In the data rows, zero lies at 4.5, halfway between 4 and 5.
Some points, one per row:
[5. 5. 5. 4. 3. 5. 3. 4. 4. 6.]
[2. 6. 9. 5. 7. 7. 6. 7. 3. 1.]
[4. 6. 6. 4. 5. 7. 5. 6. 6. 3.]
[6. 4. 6. 5. 3. 7. 2. 3. 5. 7.]
[5. 9. 4. 6. 8. 6. 8. 4. 4. 6.]
[6. 6. 3. 5. 5. 4. 5. 3. 4. 6.]
[4. 3. 2. 4. 5. 2. 5. 4. 5. 5.]
[5. 8. 7. 3. 3. 6. 7. 4. 4. 8.]
[5. 9. 2. 7. 9. 5. 6. 4. 4. 3.]
[4. 5. 5. 5. 5. 5. 7. 6. 5. 1.]
[5. 2. 4. 4. 3. 4. 3. 4. 4. 7.]
[5. 1. 0. 6. 6. 2. 3. 3. 5. 3.]
[4. 2. 5. 2. 2. 5. 3. 5. 5. 6.]
[5. 6. 5. 5. 5. 6. 4. 4. 4. 3.]
[2. 2. 4. 3. 5. 2. 6. 7. 6. 2.]
[4. 4. 4. 4. 4. 5. 2. 4. 5. 7.]
[5. 6. 4. 5. 7. 6. 3. 5. 5. 2.]
[6. 6. 1. 6. 6. 3. 4. 3. 4. 6.]
[5. 5. 3. 4. 3. 5. 5. 3. 4. 5.]
[5. 5. 3. 5. 5. 3. 8. 4. 6. 3.]
[4. 0. 5. 3. 2. 2. 4. 6. 6. 5.]
[4. 4. 7. 3. 3. 5. 5. 6. 5. 4.]
[5. 1. 2. 6. 5. 4. 3. 4. 5. 2.]
[3. 4. 8. 4. 3. 5. 7. 5. 4. 4.]
[5. 7. 7. 3. 2. 6. 5. 4. 4. 9.]
[6. 7. 5. 6. 4. 7. 4. 3. 4. 8.]
[4. 3. 5. 5. 4. 3. 5. 4. 4. 5.]
[6. 5. 1. 6. 6. 1. 6. 4. 5. 3.]
[7. 2. 3. 6. 1. 3. 2. 2. 5. 8.]
[4. 7. 8. 3. 4. 7. 6. 5. 3. 6.]
[2. 1. 9. 1. 1. 5. 4. 7. 4. 6.]
[3. 3. 6. 4. 3. 5. 4. 6. 5. 7.]
[6. 8. 1. 6. 8. 3. 6. 4. 5. 3.]
[4. 6. 7. 5. 4. 7. 3. 4. 3. 9.]
[5. 5. 4. 5. 4. 6. 2. 3. 3. 7.]
[0. 0. 9. 3. 4. 3. 6. 8. 4. 1.]
[5. 8. 5. 6. 9. 6. 4. 5. 4. 1.]
[5. 9. 0. 8. 9. 4. 7. 2. 4. 3.]
[4. 1. 7. 3. 3. 4. 1. 6. 4. 4.]
[6. 3. 2. 5. 4. 4. 4. 3. 5. 5.]
[6. 9. 8. 6. 5. 9. 3. 3. 3. 7.]
[4. 1. 5. 2. 2. 4. 3. 6. 5. 4.]
[6. 3. 5. 4. 2. 5. 3. 4. 5. 6.]
[5. 6. 1. 6. 6. 4. 4. 4. 5. 5.]
[5. 4. 3. 5. 2. 5. 5. 3. 5. 8.]
[6. 3. 1. 5. 4. 3. 3. 3. 4. 6.]
[5. 6. 4. 5. 5. 6. 3. 4. 5. 4.]
Then 16 other points, each followed by its number:
[4. 1. 7. 3. 2. 5. 3. 5. 5. 7.] 0
[6. 8. 4. 6. 4. 5. 5. 2. 3. 7.] 1
[4. 8. 9. 4. 4. 8. 5. 5. 3. 7.] 2
[5. 3. 7. 4. 2. 5. 2. 3. 2. 6.] 3
[5. 7. 6. 5. 6. 5. 2. 5. 3. 5.] 4
[5. 7. 7. 4. 3. 7. 4. 5. 3. 9.] 5
[5. 6. 6. 3. 1. 7. 4. 4. 3. 8.] 6
[5. 4. 2. 5. 5. 5. 1. 3. 4. 3.] 7
[4. 7. 5. 5. 6. 6. 5. 4. 3. 3.] 8
[5. 6. 4. 5. 6. 4. 5. 4. 4. 4.] 9
[2. 6. 7. 5. 7. 5. 8. 7. 5. 2.] 10
[5. 7. 5. 5. 4. 6. 3. 4. 4. 8.] 11
[4. 4. 8. 5. 5. 7. 3. 6. 4. 1.] 12
[7. 7. 3. 6. 5. 7. 0. 3. 4. 6.] 13
[6. 2. 0. 5. 4. 2. 4. 3. 6. 5.] 14
[4. 1. 6. 4. 4. 3. 7. 6. 4. 0.] 15
Which two of these numbered points are nearest to each point below, ignoring the 3 directions in which the first points spread most? Their numbers follow each, nearest first.
[4. 4. 4. 5. 4. 4. 6. 4. 4. 4.] > 1 2
[5. 2. 5. 4. 3. 4. 1. 4. 4. 4.] > 7 12
[5. 6. 5. 4. 5. 6. 3. 5. 4. 7.] > 11 5
[5. 7. 3. 6. 7. 5. 4. 4. 4. 5.] > 11 2
[4. 8. 3. 6. 8. 5. 7. 6. 5. 3.] > 5 10
[6. 8. 3. 6. 5. 7. 4. 2. 3. 4.] > 8 7
[5. 5. 5. 4. 5. 4. 5. 5. 5. 6.] > 5 14
[5. 2. 2. 6. 7. 2. 2. 5. 5. 2.] > 4 13
Here are 16 other points, each followed by its number:
[5. 5. 1. 7. 9. 2. 5. 4. 5. 0.] 0
[6. 4. 5. 4. 3. 5. 3. 3. 4. 6.] 1
[5. 7. 4. 5. 5. 5. 4. 5. 3. 4.] 2
[5. 6. 3. 7. 6. 6. 4. 2. 4. 5.] 3
[3. 0. 5. 4. 5. 4. 2. 5. 5. 2.] 4
[5. 9. 4. 5. 5. 5. 7. 3. 4. 8.] 5
[5. 5. 5. 5. 5. 6. 3. 4. 4. 3.] 6
[6. 8. 1. 7. 6. 4. 6. 2. 4. 7.] 7
[6. 5. 1. 6. 6. 3. 5. 4. 5. 3.] 8
[4. 5. 6. 4. 3. 5. 6. 4. 4. 5.] 9
[5. 7. 9. 5. 3. 7. 4. 5. 4. 6.] 10
[5. 2. 0. 5. 5. 2. 7. 4. 7. 4.] 11
[5. 5. 3. 7. 5. 4. 5. 3. 4. 5.] 12
[4. 6. 7. 4. 3. 6. 6. 4. 4. 8.] 13
[6. 6. 3. 5. 3. 5. 4. 2. 5. 9.] 14
[2. 3. 4. 4. 8. 3. 7. 8. 6. 0.] 15
Which two of these numbered points are nearest to each point below, ignoring the 3 directions in which the first points spread most? Their numbers follow each, nearest first.
[5. 4. 4. 6. 2. 5. 3. 2. 3. 8.] > 12 3
[5. 1. 5. 4. 1. 4. 0. 3. 4. 9.] > 0 3
[2. 0. 4. 3. 4. 1. 7. 7. 6. 2.] > 13 5
[5. 4. 7. 3. 0. 6. 3. 4. 4. 8.] > 8 9
[5. 7. 2. 5. 6. 4. 5. 3. 4. 5.] > 14 7
[5. 2. 4. 5. 4. 3. 2. 4. 4. 4.] > 0 6
[3. 6. 4. 4. 6. 3. 9. 7. 5. 2.] > 5 13
[4. 6. 8. 4. 2. 6. 7. 5. 4. 7.] > 13 7
